Each row has a name. After each piece below comes the name of the row it's from, unless a question asks for something else. Each question is about the rows just above it. Some pieces are copies with a little noise. Places in a row count from 1.

Columns, left to right: X W U D
<62>: [ 99 136 125 137]
<54>: [160  92 197 100]
<168>: [ 90 136 106  99]
<58>: [108 198 124 137]
[125 197] is in which column, read top down?  U
Where in the named rows is [100]?  <54>, 4
Row and place of [197] in the named rows:  <54>, 3
[106] is at row and place  <168>, 3
After [108 198 124], its row goes on with  [137]

Columns, left to right: E M R Q A K Y V
<218>: [114 117 134 127 102 116 168 107]
<111>: [101 169 194 115 118 135 125 107]
<110>: [197 112 118 135 129 107 113 166]
<188>: [145  93 166 193 113 113 133 123]
<54>: [127 107 118 162 105 104 180 111]
<62>: [136 126 114 134 129 107 105 178]
Go on from [135 129 107] to the end of its row.  [113 166]
Which column holds [169 112  93 107] top down?  M
asked: [134 126 115 135 130 106 107 178]  <62>

Columns, left to right: P S Z L F T
<104>: [139  93 138 115 110 160]
<111>: [100 152 115 148 117  99]
<56>: [147 158 142  85 157 156]
<58>: [115 155 114 146 117 162]
<54>: [ 97 159 129 186 121 146]
<68>: [ 96 159 118 143 136 149]
After [ 96 159], its row goes on with  [118 143 136 149]
[143] is at row and place  <68>, 4
Which entry of <58> is missing from [155 114 162 117 146]?  [115]
<56> without one entry, shuffled: [157 142  85 158 147]. Gone:  [156]

Columns, left to right: Kuv libiv Por Bafu Kogi ranof rino kiz Golaf Timuk
<128>: [103 141 109 110 141 175 115 152 113 156]
<110>: [115 121 131 122 117 128 139 127 183 134]
<218>: [142 132 137  86  65  88 113 136 111 154]
<56>: [121 115 150 163 160 116 152 142 133 160]
<68>: [115 121 131 122 117 176 139 127 127 107]
<111>: [ 78 100 106 100 130 164 111 132 131 127]
asked: [103 140 108 111 140 175 115 154 112 156]  <128>
Row and place of [175] in the named rows:  <128>, 6
Where in the named rows is [154]?  <218>, 10
[160 107] is in which column, read top down?  Timuk

Columns, left to right: H G J B
<68>: [ 96 104 155 168]
<104>: [151 139 177 138]
<111>: [140 125 119 136]
<62>: [119 158 142 156]
<128>: [ 88 137 174 112]
<110>: [120 124 119 136]
<54>: [105 137 154 114]
<188>: [131  77 122 132]
<218>: [142 192 166 182]
<56>: [ 91 118 132 174]
<58>: [127 126 154 128]
<168>: [105 137 154 128]
Which entry of <188> is missing from [122 131  77]?  [132]
Which entry of <128> is missing from [137 174  88]?  [112]
asked: [141 192 166 183]  <218>
<128> without one entry, shuffled: [112 137  88]. Gone:  [174]
asked: [104 137 155 128]  <168>
Go on from [158 142] to the end of its row.  [156]

Columns, left to right: zimud sot laz git Vefi nos pedi vemop Fudid
<56>: [155 127 153 131 125 134 123 121 132]
<188>: [155 127 153 131 125 132 123 121 132]
<128>: [116 158 145 124 139  97 113 133 116]
<104>: [155 127 153 126 125 132 123 121 132]
<168>: [122 152 155 126 144 122 121 125 138]
<111>: [155 127 153 131 124 146 115  95  95]
Which column holds this, read top down? [ 97 132 122 146]  nos
Which column holds [131 124 126 126] top down?  git

Columns, left to right: Likab tuz Rini Bupa givu nudu nera foni pado
<68>: [107 150 151 144 132 109 184 133 142]
<110>: [107 150 151 144 132 109 184 133 143]
<168>: [132 118 112 143 113 162  78 128 137]
[150 150] is in which column, read top down?  tuz
Which column holds [150 118] top down?  tuz
[132 118 112 143 113 162  78 128 137] is in which row?  <168>
Which column holds this, read top down? [151 151]  Rini

Columns, left to right: mobug toded podil rak
<54>: [150 176  85 123]
<56>: [125 126 135 128]
<128>: [118 140 156 119]
<68>: [139 171 117 110]
<168>: [139 180 135 123]
<62>: [127 140 135 122]
<58>: [139 171 117 123]
Go on from [150 176] to the end of its row.  [ 85 123]
[117 135 135] is in which column, read top down?  podil

Columns, left to right: kofep Gif Noken fisik Sumev doriz
<104>: [135 100 173  98 120 158]
<128>: [ 77 135  91 171 150  79]
<111>: [ 62 120 173  61 120 145]
<188>: [135  80 142 134 150 152]
<54>: [ 84 125  80 163 160 145]
<168>: [135  95 183  90 150 152]
<218>: [103 160  70 134 105 112]
<68>: [ 90 120 173 119 105  99]
<62>: [135 125 101 119 110 132]
<56>: [ 77 125  91 119 145  85]
asked: [ 77 125  91 119 145  85]  <56>
asked: [136  80 141 135 150 153]  <188>
<111> without one entry, shuffled: [145 120 173  62 120]. Gone:  [61]
The row with [ 77 135  91 171 150  79] is  <128>
Which entry of <111> is missing from [120 173  61 145 120]?  [62]

Columns, left to right: Podur soga Pofas vemil
<56>: [143 146 120 116]
<58>: [132 116 106 120]
<111>: [132 154 156 144]
<68>: [132 154 150 113]
<54>: [148 146 120 116]
<188>: [152 146 121  98]
<62>: [132 114 102 146]
Row and place of [113] in the named rows:  <68>, 4
Where do [132 116 106 120] appear?  <58>
asked: [152 146 122  99]  <188>

Columns, left to right: bibap lonop Zerom vor Kub
<110>: [120 125 129 101 125]
<128>: [182 156 120 119 115]
<68>: [109 139 150 111 158]
<218>: [125 126 121 125 125]
<54>: [143 132 140 150 129]
<188>: [183 156 131  71 128]
<56>: [139 140 119 116 131]
<62>: [128 126 101 132 122]
<58>: [157 145 129 123 127]
<111>: [139 141 140 103 128]
<168>: [124 129 137 124 137]
Go on from [182 156] to the end of its row.  [120 119 115]
Which entry of <111> is missing from [128 141 103 139]?  [140]
Which column holds this, read top down? [140 131 119 101 129 140 137]  Zerom
Shuffled <54> with one entry gone: [143 140 129 132], missing  [150]
<111> without one entry, shuffled: [139 128 103 141]. Gone:  [140]

Columns, left to right: kinur neped vife dem
<168>: [ 83 123 105 107]
<104>: [135 123 128 127]
<218>: [146 108 128 127]
<188>: [119 119 117 107]
<62>: [127 123 145 127]
<68>: [145 108 122 144]
After [145 108], its row goes on with  [122 144]
asked: [ 83 123 104 108]  <168>
asked: [126 124 145 128]  <62>

Columns, left to right: Nuno beve numeb kam
<110>: [132 142 134 131]
<128>: [132 142 133 131]
<111>: [127 181 128 182]
asked: [132 142 133 131]  <128>
Which entry of <111> is missing from [182 127 128]?  [181]
Which column holds [134 133] top down?  numeb
Shuffled <128> with one entry gone: [142 131 133], missing  [132]
Where do [132 142 134 131] appear?  <110>
After [142 134], its row goes on with  [131]

Columns, left to right: pufu Sorod Vavor Fofis sede Lav Fibor
<218>: [128 186  99 137 124 153 170]
<104>: [108 132  93  94 169  89 193]
<62>: [108 132  93  94 169 153 169]
<110>: [100 148 102 132 147  98 177]
<56>: [151 128 135 180 157 179 168]
[94 94] is in which column, read top down?  Fofis
asked: [151 129 136 181 158 181 166]  <56>
The rest of the row after [ 94 169 153]:  [169]
asked: [100 147 102 133 146  97 177]  <110>
Go on from [132 147  98] to the end of its row.  [177]
Which column holds this, read top down? [153  98]  Lav
Where in the named rows is [137]?  <218>, 4

Columns, left to right: Gilas Gevun pivib koge rek fano nopib
<128>: [129 162 148 126 146 127  96]
<68>: [142 113 108 152 139 107 140]
<110>: [131 127 133 124 123 126 132]
<218>: [138 158 132 116 118 181 158]
<168>: [145 127 109 137 128 146 159]
<104>: [142 113 108 152 149 143  73]
<54>: [ 96 127 131 101 112 168 123]
<62>: [137 157 152 132 118 106 180]
<111>: [138 116 135 144 136  70 116]
<188>: [188 139 117 137 127 160 155]
<56>: [155 187 135 126 131 186 167]
[127 107 126] is in which column, read top down?  fano
<168> without one entry, shuffled: [109 127 159 145 128 137]. Gone:  [146]

Columns, left to right: Sovod molo gubem Pelap per Suv rarib Lanif
<56>: [156 119  83 114  91 145 164 144]
<110>: [118 121 134 139  76  80  79  70]
<188>: [107 128 148 121 143 160 159 105]
Which column holds this, read top down? [ 80 160]  Suv
Shuffled <56> with one entry gone: [ 91  83 119 114 144 164 156], missing  [145]
[121 128] is in which column, read top down?  molo
After [128 148 121 143], its row goes on with  [160 159 105]
Which entry of <188> is missing from [160 107 128 143 121 105 148]?  [159]

Columns, left to right: Zuta fak Riko dab zufe
<58>: [161 163 178 142 181]
<104>: [134 140 130 131 134]
<168>: [131 132 135 129 134]
<62>: [134 142 132 132 136]
<56>: [140 141 143 133 144]
<128>: [131 133 130 129 134]
<110>: [173 161 133 143 153]
<188>: [143 132 144 131 142]
<218>: [157 156 176 140 177]
<54>: [136 143 130 132 137]
<68>: [132 163 143 143 155]
<111>: [173 163 178 143 181]
Which column holds this, read top down? [140 132 142 141 133 161 132 156 143 163]  fak
The rest of the row after [136 143 130]:  [132 137]
Which column holds this, read top down? [129 143 131 140 132 143]  dab
Which column holds [130 133 144 176] top down?  Riko

Columns, left to right: zako rokot ruf Vati Rudak velir tok
<104>: [120 117  80  65 131  78 124]
<56>: [149 140 134  97 114 107 133]
<111>: [118 111  97  90 138 101  89]
<54>: [145 176 162 136 101 118 155]
<168>: [122 138 119 149 128 128  95]
<218>: [102 115  91 139 146 123  73]
Go on from [149 140 134] to the end of its row.  [ 97 114 107 133]
[90] is at row and place  <111>, 4

Columns, left to right: Bugi rog gepov fuv zugab
<68>: [111 152 134 185 118]
<111>: [ 96 119 134 184 151]
<62>: [ 99  85  87 138 189]
asked: [101  86  86 138 190]  <62>
asked: [112 151 133 187 117]  <68>
Which column holds [152 119] top down?  rog
Go on from [134 184] to the end of its row.  [151]

